In the data rows, 128 means zero.
The table, row by row:
140 & 11 & 189 & 49 & 148 & 216 & 115 & 102 & 117 & 101 & 151 & 117 & 94 & 184 & 149 & 107 & 181 & 157 & 189 & 162 & 114 & 72 & 158 & 84 & 163 & 156 \\
136 & 56 & 171 & 96 & 126 & 167 & 84 & 114 & 106 & 123 & 182 & 114 & 103 & 241 & 162 & 123 & 151 & 143 & 150 & 135 & 88 & 101 & 140 & 117 & 145 & 140 \\
108 & 102 & 139 & 99 & 131 & 116 & 160 & 115 & 148 & 131 & 136 & 105 & 117 & 147 & 96 & 115 & 138 & 82 & 136 & 104 & 118 & 153 & 155 & 127 & 127 & 110 \\
110 & 135 & 141 & 104 & 150 & 95 & 124 & 143 & 125 & 128 & 127 & 153 & 136 & 215 & 143 & 123 & 146 & 102 & 151 & 98 & 95 & 148 & 147 & 129 & 124 & 160 \\
155 & 141 & 125 & 104 & 140 & 92 & 163 & 157 & 135 & 94 & 154 & 121 & 126 & 165 & 160 & 135 & 129 & 92 & 129 & 75 & 100 & 183 & 110 & 181 & 98 & 134 \\
123 & 146 & 117 & 95 & 157 & 144 & 113 & 195 & 138 & 99 & 100 & 131 & 101 & 121 & 175 & 87 & 190 & 129 & 163 & 89 & 112 & 153 & 101 & 150 & 153 & 143 \\
109 & 131 & 85 & 137 & 136 & 93 & 192 & 149 & 148 & 136 & 106 & 140 & 154 & 140 & 150 & 121 & 146 & 134 & 156 & 57 & 101 & 221 & 132 & 128 & 99 & 120 \\
145 & 70 & 200 & 55 & 161 & 198 & 120 & 141 & 123 & 119 & 148 & 137 & 107 & 162 & 123 & 107 & 180 & 150 & 165 & 136 & 126 & 112 & 140 & 111 & 184 & 155 \\
146 & 81 & 108 & 93 & 138 & 156 & 165 & 116 & 135 & 114 & 147 & 122 & 147 & 184 & 137 & 134 & 125 & 121 & 153 & 126 & 89 & 126 & 104 & 154 & 106 & 143 \\
119 & 118 & 134 & 83 & 134 & 205 & 95 & 137 & 129 & 107 & 133 & 122 & 118 & 172 & 115 & 98 & 143 & 110 & 170 & 144 & 120 & 96 & 155 & 121 & 156 & 140 \\
113 & 136 & 121 & 101 & 132 & 117 & 155 & 141 & 131 & 107 & 106 & 100 & 119 & 128 & 99 & 98 & 164 & 59 & 152 & 118 & 123 & 177 & 155 & 115 & 140 & 108 \\
131 & 11 & 212 & 47 & 176 & 201 & 124 & 155 & 126 & 99 & 158 & 105 & 99 & 128 & 103 & 103 & 185 & 132 & 172 & 153 & 152 & 120 & 159 & 102 & 140 & 135 \\
133 & 77 & 177 & 74 & 156 & 166 & 130 & 144 & 124 & 109 & 135 & 133 & 124 & 124 & 163 & 112 & 137 & 120 & 161 & 114 & 151 & 136 & 115 & 146 & 164 & 145 \\
131 & 102 & 103 & 123 & 141 & 106 & 222 & 131 & 146 & 129 & 112 & 124 & 138 & 145 & 123 & 133 & 156 & 125 & 138 & 98 & 105 & 204 & 137 & 124 & 99 & 124 \\
126 & 127 & 152 & 68 & 133 & 166 & 94 & 132 & 114 & 122 & 145 & 93 & 93 & 178 & 121 & 125 & 149 & 75 & 152 & 167 & 122 & 94 & 137 & 131 & 127 & 119 \\
131 & 99 & 115 & 106 & 136 & 124 & 150 & 132 & 122 & 122 & 128 & 135 & 142 & 169 & 145 & 128 & 145 & 144 & 160 & 130 & 96 & 140 & 125 & 145 & 112 & 144 \\
117 & 68 & 195 & 72 & 134 & 124 & 111 & 149 & 112 & 108 & 163 & 104 & 107 & 142 & 114 & 109 & 169 & 79 & 136 & 134 & 131 & 126 & 144 & 141 & 151 & 124 \\
133 & 72 & 175 & 77 & 132 & 149 & 93 & 126 & 116 & 119 & 183 & 126 & 91 & 187 & 186 & 110 & 136 & 106 & 129 & 124 & 102 & 122 & 116 & 148 & 149 & 135 \\
133 & 116 & 141 & 81 & 133 & 128 & 137 & 151 & 120 & 109 & 131 & 96 & 133 & 129 & 131 & 106 & 152 & 86 & 141 & 136 & 133 & 149 & 124 & 156 & 131 & 114 \\
134 & 136 & 140 & 84 & 142 & 130 & 97 & 160 & 118 & 118 & 131 & 131 & 98 & 189 & 163 & 102 & 139 & 107 & 142 & 138 & 107 & 107 & 118 & 151 & 131 & 139 \\
133 & 97 & 171 & 68 & 153 & 152 & 97 & 118 & 109 & 110 & 158 & 134 & 119 & 223 & 180 & 113 & 136 & 104 & 133 & 113 & 90 & 129 & 133 & 158 & 133 & 151 \\
122 & 67 & 98 & 85 & 145 & 157 & 201 & 174 & 131 & 98 & 89 & 107 & 174 & 93 & 114 & 113 & 175 & 131 & 173 & 126 & 127 & 174 & 137 & 99 & 129 & 122 \\
127 & 78 & 118 & 96 & 124 & 162 & 151 & 138 & 121 & 127 & 100 & 96 & 120 & 117 & 87 & 103 & 160 & 114 & 173 & 138 & 115 & 126 & 144 & 120 & 133 & 110 \\
140 & 88 & 125 & 105 & 149 & 140 & 208 & 145 & 146 & 143 & 139 & 117 & 172 & 111 & 107 & 140 & 156 & 118 & 172 & 127 & 105 & 166 & 124 & 130 & 108 & 131 \\
116 & 104 & 134 & 46 & 147 & 178 & 110 & 163 & 116 & 125 & 128 & 106 & 115 & 132 & 117 & 113 & 161 & 91 & 161 & 149 & 144 & 105 & 127 & 143 & 159 & 110 \\
93 & 140 & 108 & 132 & 144 & 118 & 146 & 135 & 154 & 106 & 108 & 114 & 120 & 157 & 119 & 123 & 165 & 85 & 152 & 91 & 107 & 174 & 123 & 114 & 126 & 107 \\
117 & 60 & 184 & 38 & 167 & 184 & 118 & 147 & 108 & 116 & 144 & 99 & 105 & 102 & 83 & 102 & 176 & 105 & 174 & 164 & 160 & 99 & 153 & 90 & 176 & 117 \\
122 & 82 & 154 & 102 & 162 & 139 & 155 & 161 & 141 & 128 & 136 & 123 & 137 & 133 & 139 & 99 & 131 & 131 & 164 & 91 & 126 & 154 & 138 & 123 & 138 & 132 \\
134 & 91 & 109 & 88 & 130 & 118 & 187 & 146 & 149 & 133 & 134 & 114 & 153 & 121 & 129 & 135 & 136 & 119 & 157 & 118 & 146 & 173 & 134 & 132 & 102 & 129 \\
115 & 121 & 126 & 109 & 145 & 97 & 179 & 138 & 153 & 142 & 150 & 115 & 140 & 150 & 86 & 120 & 130 & 90 & 151 & 127 & 125 & 188 & 136 & 132 & 116 & 109 \\
120 & 78 & 154 & 71 & 160 & 157 & 158 & 164 & 127 & 117 & 134 & 116 & 123 & 102 & 83 & 108 & 151 & 117 & 178 & 165 & 140 & 121 & 141 & 132 & 148 & 117 \\
119 & 137 & 123 & 116 & 153 & 109 & 141 & 165 & 113 & 88 & 130 & 132 & 114 & 172 & 184 & 103 & 153 & 81 & 131 & 84 & 98 & 170 & 100 & 188 & 143 & 137 \\
141 & 110 & 176 & 83 & 129 & 142 & 100 & 109 & 101 & 112 & 177 & 129 & 113 & 216 & 181 & 119 & 152 & 116 & 148 & 121 & 78 & 115 & 125 & 158 & 132 & 150 \\
106 & 143 & 118 & 132 & 140 & 134 & 151 & 157 & 132 & 120 & 99 & 128 & 106 & 125 & 121 & 112 & 170 & 118 & 149 & 98 & 116 & 199 & 142 & 120 & 129 & 121 \\
143 & 63 & 181 & 102 & 127 & 168 & 96 & 96 & 120 & 109 & 161 & 145 & 131 & 219 & 155 & 126 & 161 & 145 & 140 & 143 & 103 & 86 & 162 & 118 & 142 & 167 \\
100 & 76 & 163 & 98 & 141 & 174 & 136 & 129 & 109 & 106 & 130 & 95 & 113 & 126 & 91 & 88 & 188 & 102 & 153 & 158 & 128 & 145 & 152 & 89 & 152 & 115 \\
130 & 93 & 194 & 63 & 160 & 187 & 130 & 167 & 142 & 101 & 150 & 127 & 100 & 130 & 176 & 99 & 143 & 116 & 176 & 114 & 139 & 144 & 111 & 148 & 136 & 140 \\
139 & 75 & 98 & 118 & 121 & 159 & 176 & 116 & 136 & 129 & 108 & 122 & 146 & 164 & 146 & 109 & 151 & 154 & 182 & 147 & 93 & 153 & 111 & 116 & 108 & 150 \\
133 & 129 & 147 & 69 & 148 & 147 & 91 & 161 & 121 & 88 & 141 & 124 & 101 & 194 & 184 & 106 & 134 & 122 & 153 & 113 & 101 & 120 & 101 & 180 & 149 & 142 \\
128 & 80 & 109 & 109 & 157 & 108 & 200 & 128 & 129 & 124 & 125 & 111 & 173 & 128 & 88 & 132 & 145 & 93 & 165 & 103 & 110 & 166 & 147 & 117 & 106 & 111 \\
149 & 17 & 188 & 62 & 159 & 188 & 112 & 112 & 108 & 111 & 152 & 133 & 102 & 151 & 119 & 117 & 177 & 172 & 187 & 141 & 133 & 112 & 141 & 111 & 175 & 152 \\
134 & 129 & 142 & 75 & 161 & 162 & 74 & 148 & 120 & 96 & 134 & 129 & 125 & 215 & 153 & 109 & 163 & 115 & 169 & 131 & 105 & 120 & 123 & 131 & 148 & 158 \\
137 & 42 & 197 & 58 & 152 & 197 & 113 & 122 & 114 & 123 & 162 & 124 & 104 & 131 & 142 & 103 & 176 & 158 & 176 & 122 & 131 & 111 & 147 & 99 & 157 & 131 \\
142 & 37 & 174 & 96 & 145 & 152 & 145 & 110 & 111 & 91 & 139 & 126 & 95 & 110 & 105 & 102 & 190 & 137 & 156 & 128 & 122 & 118 & 142 & 83 & 155 & 131 \\
132 & 68 & 127 & 102 & 150 & 125 & 198 & 135 & 142 & 119 & 110 & 107 & 138 & 131 & 86 & 116 & 134 & 94 & 153 & 126 & 129 & 169 & 151 & 127 & 113 & 112 \\
142 & 80 & 162 & 88 & 140 & 130 & 142 & 131 & 113 & 110 & 158 & 121 & 146 & 149 & 152 & 119 & 144 & 111 & 121 & 109 & 117 & 166 & 125 & 171 & 137 & 149 \\
134 & 82 & 187 & 90 & 128 & 193 & 96 & 112 & 111 & 123 & 155 & 127 & 113 & 194 & 127 & 138 & 144 & 142 & 176 & 140 & 114 & 103 & 159 & 94 & 146 & 149 \\
138 & 66 & 180 & 81 & 116 & 154 & 90 & 88 & 109 & 111 & 156 & 128 & 92 & 201 & 155 & 117 & 172 & 135 & 133 & 142 & 95 & 100 & 126 & 132 & 142 & 124 \\
118 & 112 & 130 & 85 & 151 & 191 & 107 & 161 & 127 & 106 & 94 & 133 & 97 & 157 & 152 & 111 & 165 & 143 & 196 & 118 & 130 & 116 & 120 & 105 & 168 & 135 \\
108 & 117 & 97 & 135 & 143 & 95 & 214 & 155 & 140 & 123 & 121 & 128 & 170 & 162 & 143 & 138 & 137 & 112 & 120 & 76 & 82 & 214 & 133 & 113 & 91 & 118 \\
127 & 57 & 167 & 120 & 134 & 101 & 166 & 102 & 137 & 137 & 140 & 115 & 153 & 158 & 134 & 116 & 136 & 136 & 127 & 111 & 98 & 154 & 126 & 117 & 129 & 125 \\
136 & 58 & 164 & 91 & 163 & 149 & 156 & 124 & 104 & 124 & 145 & 104 & 146 & 113 & 100 & 112 & 154 & 105 & 135 & 143 & 124 & 136 & 135 & 113 & 143 & 105 \\
121 & 72 & 152 & 103 & 145 & 161 & 125 & 133 & 113 & 100 & 93 & 119 & 93 & 105 & 126 & 110 & 201 & 130 & 173 & 126 & 133 & 146 & 145 & 106 & 168 & 117 \\
151 & 88 & 177 & 50 & 173 & 170 & 126 & 177 & 139 & 101 & 137 & 138 & 122 & 137 & 177 & 95 & 154 & 124 & 173 & 113 & 143 & 114 & 94 & 165 & 167 & 146 \\
112 & 173 & 104 & 128 & 113 & 110 & 151 & 132 & 130 & 101 & 91 & 135 & 109 & 183 & 167 & 115 & 155 & 108 & 147 & 94 & 77 & 194 & 138 & 123 & 112 & 131 \\
101 & 112 & 147 & 53 & 169 & 176 & 127 & 170 & 143 & 108 & 119 & 121 & 113 & 97 & 98 & 99 & 182 & 94 & 180 & 124 & 142 & 130 & 133 & 98 & 176 & 109 \\
140 & 93 & 111 & 95 & 146 & 126 & 216 & 168 & 127 & 90 & 98 & 129 & 178 & 111 & 173 & 121 & 158 & 129 & 154 & 93 & 96 & 180 & 103 & 138 & 102 & 130 \\
98 & 134 & 124 & 101 & 134 & 120 & 138 & 129 & 141 & 124 & 131 & 130 & 124 & 199 & 131 & 117 & 138 & 89 & 163 & 110 & 97 & 169 & 152 & 121 & 121 & 131 \\
120 & 119 & 157 & 60 & 157 & 147 & 87 & 138 & 104 & 109 & 155 & 109 & 104 & 214 & 148 & 107 & 156 & 83 & 137 & 145 & 112 & 130 & 134 & 134 & 153 & 119 \\
124 & 107 & 123 & 111 & 122 & 107 & 173 & 137 & 135 & 142 & 128 & 92 & 124 & 133 & 93 & 129 & 143 & 88 & 129 & 118 & 132 & 159 & 136 & 125 & 122 & 125 \\
125 & 115 & 156 & 96 & 126 & 153 & 95 & 100 & 120 & 134 & 147 & 136 & 126 & 202 & 153 & 128 & 145 & 137 & 144 & 139 & 85 & 111 & 148 & 138 & 159 & 148 \\
137 & 86 & 105 & 80 & 162 & 153 & 202 & 172 & 142 & 115 & 98 & 130 & 154 & 87 & 150 & 130 & 161 & 159 & 190 & 99 & 121 & 180 & 134 & 121 & 121 & 123 \\
164 & 86 & 186 & 79 & 144 & 142 & 134 & 165 & 115 & 107 & 147 & 131 & 112 & 123 & 185 & 114 & 134 & 112 & 146 & 100 & 120 & 144 & 120 & 179 & 140 & 114 \\
130 & 142 & 141 & 79 & 132 & 182 & 89 & 139 & 108 & 115 & 139 & 116 & 111 & 234 & 178 & 110 & 148 & 125 & 162 & 125 & 98 & 111 & 135 & 146 & 156 & 175 \\
Every row adds up 3 patterns from a hidden set, each pattern the same size and each with its own weight. Each row also carries a little noise. Patterns are numbered 0, 1, 2 and so on, in the order they first appear below.
Rows drawn again from the table, each followed by the numbers of its patterns, largest weight first:
133 & 72 & 175 & 77 & 132 & 149 & 93 & 126 & 116 & 119 & 183 & 126 & 91 & 187 & 186 & 110 & 136 & 106 & 129 & 124 & 102 & 122 & 116 & 148 & 149 & 135 \\ 0 1 2
123 & 146 & 117 & 95 & 157 & 144 & 113 & 195 & 138 & 99 & 100 & 131 & 101 & 121 & 175 & 87 & 190 & 129 & 163 & 89 & 112 & 153 & 101 & 150 & 153 & 143 \\ 3 0 4
110 & 135 & 141 & 104 & 150 & 95 & 124 & 143 & 125 & 128 & 127 & 153 & 136 & 215 & 143 & 123 & 146 & 102 & 151 & 98 & 95 & 148 & 147 & 129 & 124 & 160 \\ 5 2 4
121 & 72 & 152 & 103 & 145 & 161 & 125 & 133 & 113 & 100 & 93 & 119 & 93 & 105 & 126 & 110 & 201 & 130 & 173 & 126 & 133 & 146 & 145 & 106 & 168 & 117 \\ 3 1 6
130 & 142 & 141 & 79 & 132 & 182 & 89 & 139 & 108 & 115 & 139 & 116 & 111 & 234 & 178 & 110 & 148 & 125 & 162 & 125 & 98 & 111 & 135 & 146 & 156 & 175 \\ 2 0 4
124 & 107 & 123 & 111 & 122 & 107 & 173 & 137 & 135 & 142 & 128 & 92 & 124 & 133 & 93 & 129 & 143 & 88 & 129 & 118 & 132 & 159 & 136 & 125 & 122 & 125 \\ 5 6 7
133 & 97 & 171 & 68 & 153 & 152 & 97 & 118 & 109 & 110 & 158 & 134 & 119 & 223 & 180 & 113 & 136 & 104 & 133 & 113 & 90 & 129 & 133 & 158 & 133 & 151 \\ 0 2 1
143 & 63 & 181 & 102 & 127 & 168 & 96 & 96 & 120 & 109 & 161 & 145 & 131 & 219 & 155 & 126 & 161 & 145 & 140 & 143 & 103 & 86 & 162 & 118 & 142 & 167 \\ 2 1 0
145 & 70 & 200 & 55 & 161 & 198 & 120 & 141 & 123 & 119 & 148 & 137 & 107 & 162 & 123 & 107 & 180 & 150 & 165 & 136 & 126 & 112 & 140 & 111 & 184 & 155 \\ 4 1 2
119 & 118 & 134 & 83 & 134 & 205 & 95 & 137 & 129 & 107 & 133 & 122 & 118 & 172 & 115 & 98 & 143 & 110 & 170 & 144 & 120 & 96 & 155 & 121 & 156 & 140 \\ 2 4 6
109 & 131 & 85 & 137 & 136 & 93 & 192 & 149 & 148 & 136 & 106 & 140 & 154 & 140 & 150 & 121 & 146 & 134 & 156 & 57 & 101 & 221 & 132 & 128 & 99 & 120 \\ 5 3 7
140 & 11 & 189 & 49 & 148 & 216 & 115 & 102 & 117 & 101 & 151 & 117 & 94 & 184 & 149 & 107 & 181 & 157 & 189 & 162 & 114 & 72 & 158 & 84 & 163 & 156 \\ 1 2 4
106 & 143 & 118 & 132 & 140 & 134 & 151 & 157 & 132 & 120 & 99 & 128 & 106 & 125 & 121 & 112 & 170 & 118 & 149 & 98 & 116 & 199 & 142 & 120 & 129 & 121 \\ 3 5 6
115 & 121 & 126 & 109 & 145 & 97 & 179 & 138 & 153 & 142 & 150 & 115 & 140 & 150 & 86 & 120 & 130 & 90 & 151 & 127 & 125 & 188 & 136 & 132 & 116 & 109 \\ 5 6 7
155 & 141 & 125 & 104 & 140 & 92 & 163 & 157 & 135 & 94 & 154 & 121 & 126 & 165 & 160 & 135 & 129 & 92 & 129 & 75 & 100 & 183 & 110 & 181 & 98 & 134 \\ 0 5 7
140 & 93 & 111 & 95 & 146 & 126 & 216 & 168 & 127 & 90 & 98 & 129 & 178 & 111 & 173 & 121 & 158 & 129 & 154 & 93 & 96 & 180 & 103 & 138 & 102 & 130 \\ 7 3 0
131 & 102 & 103 & 123 & 141 & 106 & 222 & 131 & 146 & 129 & 112 & 124 & 138 & 145 & 123 & 133 & 156 & 125 & 138 & 98 & 105 & 204 & 137 & 124 & 99 & 124 \\ 7 5 3
108 & 117 & 97 & 135 & 143 & 95 & 214 & 155 & 140 & 123 & 121 & 128 & 170 & 162 & 143 & 138 & 137 & 112 & 120 & 76 & 82 & 214 & 133 & 113 & 91 & 118 \\ 5 7 3
134 & 136 & 140 & 84 & 142 & 130 & 97 & 160 & 118 & 118 & 131 & 131 & 98 & 189 & 163 & 102 & 139 & 107 & 142 & 138 & 107 & 107 & 118 & 151 & 131 & 139 \\ 0 2 4
133 & 77 & 177 & 74 & 156 & 166 & 130 & 144 & 124 & 109 & 135 & 133 & 124 & 124 & 163 & 112 & 137 & 120 & 161 & 114 & 151 & 136 & 115 & 146 & 164 & 145 \\ 4 1 0
127 & 57 & 167 & 120 & 134 & 101 & 166 & 102 & 137 & 137 & 140 & 115 & 153 & 158 & 134 & 116 & 136 & 136 & 127 & 111 & 98 & 154 & 126 & 117 & 129 & 125 \\ 1 5 7
142 & 80 & 162 & 88 & 140 & 130 & 142 & 131 & 113 & 110 & 158 & 121 & 146 & 149 & 152 & 119 & 144 & 111 & 121 & 109 & 117 & 166 & 125 & 171 & 137 & 149 \\ 0 1 7
127 & 78 & 118 & 96 & 124 & 162 & 151 & 138 & 121 & 127 & 100 & 96 & 120 & 117 & 87 & 103 & 160 & 114 & 173 & 138 & 115 & 126 & 144 & 120 & 133 & 110 \\ 6 7 3
112 & 173 & 104 & 128 & 113 & 110 & 151 & 132 & 130 & 101 & 91 & 135 & 109 & 183 & 167 & 115 & 155 & 108 & 147 & 94 & 77 & 194 & 138 & 123 & 112 & 131 \\ 5 3 2
136 & 58 & 164 & 91 & 163 & 149 & 156 & 124 & 104 & 124 & 145 & 104 & 146 & 113 & 100 & 112 & 154 & 105 & 135 & 143 & 124 & 136 & 135 & 113 & 143 & 105 \\ 6 1 7
140 & 88 & 125 & 105 & 149 & 140 & 208 & 145 & 146 & 143 & 139 & 117 & 172 & 111 & 107 & 140 & 156 & 118 & 172 & 127 & 105 & 166 & 124 & 130 & 108 & 131 \\ 7 6 5
118 & 112 & 130 & 85 & 151 & 191 & 107 & 161 & 127 & 106 & 94 & 133 & 97 & 157 & 152 & 111 & 165 & 143 & 196 & 118 & 130 & 116 & 120 & 105 & 168 & 135 \\ 4 2 3
98 & 134 & 124 & 101 & 134 & 120 & 138 & 129 & 141 & 124 & 131 & 130 & 124 & 199 & 131 & 117 & 138 & 89 & 163 & 110 & 97 & 169 & 152 & 121 & 121 & 131 \\ 5 2 6
137 & 86 & 105 & 80 & 162 & 153 & 202 & 172 & 142 & 115 & 98 & 130 & 154 & 87 & 150 & 130 & 161 & 159 & 190 & 99 & 121 & 180 & 134 & 121 & 121 & 123 \\ 7 4 3
137 & 42 & 197 & 58 & 152 & 197 & 113 & 122 & 114 & 123 & 162 & 124 & 104 & 131 & 142 & 103 & 176 & 158 & 176 & 122 & 131 & 111 & 147 & 99 & 157 & 131 \\ 1 4 2
116 & 104 & 134 & 46 & 147 & 178 & 110 & 163 & 116 & 125 & 128 & 106 & 115 & 132 & 117 & 113 & 161 & 91 & 161 & 149 & 144 & 105 & 127 & 143 & 159 & 110 \\ 6 4 0
133 & 116 & 141 & 81 & 133 & 128 & 137 & 151 & 120 & 109 & 131 & 96 & 133 & 129 & 131 & 106 & 152 & 86 & 141 & 136 & 133 & 149 & 124 & 156 & 131 & 114 \\ 6 0 7
128 & 80 & 109 & 109 & 157 & 108 & 200 & 128 & 129 & 124 & 125 & 111 & 173 & 128 & 88 & 132 & 145 & 93 & 165 & 103 & 110 & 166 & 147 & 117 & 106 & 111 \\ 7 6 5
117 & 60 & 184 & 38 & 167 & 184 & 118 & 147 & 108 & 116 & 144 & 99 & 105 & 102 & 83 & 102 & 176 & 105 & 174 & 164 & 160 & 99 & 153 & 90 & 176 & 117 \\ 6 4 1
120 & 78 & 154 & 71 & 160 & 157 & 158 & 164 & 127 & 117 & 134 & 116 & 123 & 102 & 83 & 108 & 151 & 117 & 178 & 165 & 140 & 121 & 141 & 132 & 148 & 117 \\ 6 4 7
132 & 68 & 127 & 102 & 150 & 125 & 198 & 135 & 142 & 119 & 110 & 107 & 138 & 131 & 86 & 116 & 134 & 94 & 153 & 126 & 129 & 169 & 151 & 127 & 113 & 112 \\ 6 7 5
122 & 82 & 154 & 102 & 162 & 139 & 155 & 161 & 141 & 128 & 136 & 123 & 137 & 133 & 139 & 99 & 131 & 131 & 164 & 91 & 126 & 154 & 138 & 123 & 138 & 132 \\ 4 5 1
100 & 76 & 163 & 98 & 141 & 174 & 136 & 129 & 109 & 106 & 130 & 95 & 113 & 126 & 91 & 88 & 188 & 102 & 153 & 158 & 128 & 145 & 152 & 89 & 152 & 115 \\ 6 3 1
131 & 11 & 212 & 47 & 176 & 201 & 124 & 155 & 126 & 99 & 158 & 105 & 99 & 128 & 103 & 103 & 185 & 132 & 172 & 153 & 152 & 120 & 159 & 102 & 140 & 135 \\ 1 4 6
151 & 88 & 177 & 50 & 173 & 170 & 126 & 177 & 139 & 101 & 137 & 138 & 122 & 137 & 177 & 95 & 154 & 124 & 173 & 113 & 143 & 114 & 94 & 165 & 167 & 146 \\ 4 0 1
134 & 91 & 109 & 88 & 130 & 118 & 187 & 146 & 149 & 133 & 134 & 114 & 153 & 121 & 129 & 135 & 136 & 119 & 157 & 118 & 146 & 173 & 134 & 132 & 102 & 129 \\ 7 5 4
93 & 140 & 108 & 132 & 144 & 118 & 146 & 135 & 154 & 106 & 108 & 114 & 120 & 157 & 119 & 123 & 165 & 85 & 152 & 91 & 107 & 174 & 123 & 114 & 126 & 107 \\ 5 6 3
142 & 37 & 174 & 96 & 145 & 152 & 145 & 110 & 111 & 91 & 139 & 126 & 95 & 110 & 105 & 102 & 190 & 137 & 156 & 128 & 122 & 118 & 142 & 83 & 155 & 131 \\ 1 3 6
146 & 81 & 108 & 93 & 138 & 156 & 165 & 116 & 135 & 114 & 147 & 122 & 147 & 184 & 137 & 134 & 125 & 121 & 153 & 126 & 89 & 126 & 104 & 154 & 106 & 143 \\ 7 2 0
136 & 56 & 171 & 96 & 126 & 167 & 84 & 114 & 106 & 123 & 182 & 114 & 103 & 241 & 162 & 123 & 151 & 143 & 150 & 135 & 88 & 101 & 140 & 117 & 145 & 140 \\ 2 1 0
119 & 137 & 123 & 116 & 153 & 109 & 141 & 165 & 113 & 88 & 130 & 132 & 114 & 172 & 184 & 103 & 153 & 81 & 131 & 84 & 98 & 170 & 100 & 188 & 143 & 137 \\ 0 3 5
126 & 127 & 152 & 68 & 133 & 166 & 94 & 132 & 114 & 122 & 145 & 93 & 93 & 178 & 121 & 125 & 149 & 75 & 152 & 167 & 122 & 94 & 137 & 131 & 127 & 119 \\ 6 2 0
122 & 67 & 98 & 85 & 145 & 157 & 201 & 174 & 131 & 98 & 89 & 107 & 174 & 93 & 114 & 113 & 175 & 131 & 173 & 126 & 127 & 174 & 137 & 99 & 129 & 122 \\ 7 3 6
113 & 136 & 121 & 101 & 132 & 117 & 155 & 141 & 131 & 107 & 106 & 100 & 119 & 128 & 99 & 98 & 164 & 59 & 152 & 118 & 123 & 177 & 155 & 115 & 140 & 108 \\ 6 5 3
125 & 115 & 156 & 96 & 126 & 153 & 95 & 100 & 120 & 134 & 147 & 136 & 126 & 202 & 153 & 128 & 145 & 137 & 144 & 139 & 85 & 111 & 148 & 138 & 159 & 148 \\ 2 0 1
149 & 17 & 188 & 62 & 159 & 188 & 112 & 112 & 108 & 111 & 152 & 133 & 102 & 151 & 119 & 117 & 177 & 172 & 187 & 141 & 133 & 112 & 141 & 111 & 175 & 152 \\ 1 4 2
131 & 99 & 115 & 106 & 136 & 124 & 150 & 132 & 122 & 122 & 128 & 135 & 142 & 169 & 145 & 128 & 145 & 144 & 160 & 130 & 96 & 140 & 125 & 145 & 112 & 144 \\ 7 2 0
134 & 129 & 142 & 75 & 161 & 162 & 74 & 148 & 120 & 96 & 134 & 129 & 125 & 215 & 153 & 109 & 163 & 115 & 169 & 131 & 105 & 120 & 123 & 131 & 148 & 158 \\ 2 4 0
117 & 68 & 195 & 72 & 134 & 124 & 111 & 149 & 112 & 108 & 163 & 104 & 107 & 142 & 114 & 109 & 169 & 79 & 136 & 134 & 131 & 126 & 144 & 141 & 151 & 124 \\ 6 0 1
164 & 86 & 186 & 79 & 144 & 142 & 134 & 165 & 115 & 107 & 147 & 131 & 112 & 123 & 185 & 114 & 134 & 112 & 146 & 100 & 120 & 144 & 120 & 179 & 140 & 114 \\ 0 1 4
139 & 75 & 98 & 118 & 121 & 159 & 176 & 116 & 136 & 129 & 108 & 122 & 146 & 164 & 146 & 109 & 151 & 154 & 182 & 147 & 93 & 153 & 111 & 116 & 108 & 150 \\ 7 2 3
101 & 112 & 147 & 53 & 169 & 176 & 127 & 170 & 143 & 108 & 119 & 121 & 113 & 97 & 98 & 99 & 182 & 94 & 180 & 124 & 142 & 130 & 133 & 98 & 176 & 109 \\ 4 6 3
138 & 66 & 180 & 81 & 116 & 154 & 90 & 88 & 109 & 111 & 156 & 128 & 92 & 201 & 155 & 117 & 172 & 135 & 133 & 142 & 95 & 100 & 126 & 132 & 142 & 124 \\ 1 2 0
141 & 110 & 176 & 83 & 129 & 142 & 100 & 109 & 101 & 112 & 177 & 129 & 113 & 216 & 181 & 119 & 152 & 116 & 148 & 121 & 78 & 115 & 125 & 158 & 132 & 150 \\ 0 2 1
120 & 119 & 157 & 60 & 157 & 147 & 87 & 138 & 104 & 109 & 155 & 109 & 104 & 214 & 148 & 107 & 156 & 83 & 137 & 145 & 112 & 130 & 134 & 134 & 153 & 119 \\ 0 6 2
130 & 93 & 194 & 63 & 160 & 187 & 130 & 167 & 142 & 101 & 150 & 127 & 100 & 130 & 176 & 99 & 143 & 116 & 176 & 114 & 139 & 144 & 111 & 148 & 136 & 140 \\ 4 0 1
133 & 129 & 147 & 69 & 148 & 147 & 91 & 161 & 121 & 88 & 141 & 124 & 101 & 194 & 184 & 106 & 134 & 122 & 153 & 113 & 101 & 120 & 101 & 180 & 149 & 142 \\ 0 2 4
134 & 82 & 187 & 90 & 128 & 193 & 96 & 112 & 111 & 123 & 155 & 127 & 113 & 194 & 127 & 138 & 144 & 142 & 176 & 140 & 114 & 103 & 159 & 94 & 146 & 149 \\ 2 1 4
108 & 102 & 139 & 99 & 131 & 116 & 160 & 115 & 148 & 131 & 136 & 105 & 117 & 147 & 96 & 115 & 138 & 82 & 136 & 104 & 118 & 153 & 155 & 127 & 127 & 110 \\ 5 6 1
